Read these off the row that follows.
1) Read off the entry just right of 53.7.
2) Read off the entry just right of -54.8.
[  7.6 -43.4  -1.7  14.9  47.9  53.7  32.7 -54.8   6.2  30.0 -54.7 -14.7
  40.5 -18.4]
1) 32.7
2) 6.2
